A single turn carries every row of the set below to another of its rows. Some are shown first; where does it send the rows asked next?
sunuk: [-26  -5  -1 -18 -11   2  30  46  -8  -1  10   9  28  34 -21   2  12  -6
   1  29  -5  -2]
Pugi: [-17  26  35 -10   9   0   6 -10  31  23   6   1   1  30   2 -30 -12 -13
   1  -7  -7  17]
ros: [ 23 -13  -2  -3   5 -19 -15   6   9  15   3 -26 -10 -19 -24  -4   8   0
 -40  11  25   5]
namo: [ 10  -8  -5  -4  -4 -33  25   3  -9 -19  22  -4 -27  27  38  -2  15 -30
  35  20   4  13]
Fafa: [-11  31  10  12 -11  -1  21 -17  27   8 -20 -21  -6   9   7 -43   4 -30
  -6  -8  -4 -17]
pegov: [ -6  -4 -15 -27  -1 -16   5  40  20   1 -24 -34  11  12 -15   5  11 -12
   9  23  28 -34]
gote: [ 26  -3  -7   5  -3 -14 -40 -10 -10   4 -10 -18  32  22   8  11 -20   5
  18  22   3  -5]
duv: [  5  26  18  -1  -4  -7  17  21  43   1  -9   3 -10   0   0 -37  24   6
  -3  -8  -9   8]
Lole: [ 13 -32 -14 -10  22 -11  20   5   0  18   0 -32  -7   5  37 -24  -9  -4
  29  39   1   8]
mok: [ -4 -20 -27  -7   9 -13  30  -3  -7 -12  16 -19  18  -8  -3 -21  13 -33
  34  11   6  37]
Kolo: [  3  -5   8   6 -20 -28   4  -2 -15  20  33  15  -3  15 -37 -13   4 -25
 -33  24   2  15]
fetu: [ 17   1 -43  13 -23 -27  -6   3 -25   3  -6   1  38  18 -16 -32   4 -12
  17  13 -22  -6]
kob: [ 11  -5 -11   5   2 -28   7  -5 -25  23   5 -10 -36  25   9 -18   5 -14
 -52  -5   6 -12]
gonid: [ 20  -1 -34   3   3 -32 -21  16 -16 -19   1   5   9  38  18   3   9   9
   5 -25 -15   7]
Denu: [-17  17  -3 -30  13 -12  23  18 -37   8 -12 -19   8  54  15  -3  12 -16
  -2  -4  23 -23]

fetu -> gonid
Fafa -> duv
Denu -> pegov
Now find these:
Kolo -> kob
Lole -> mok

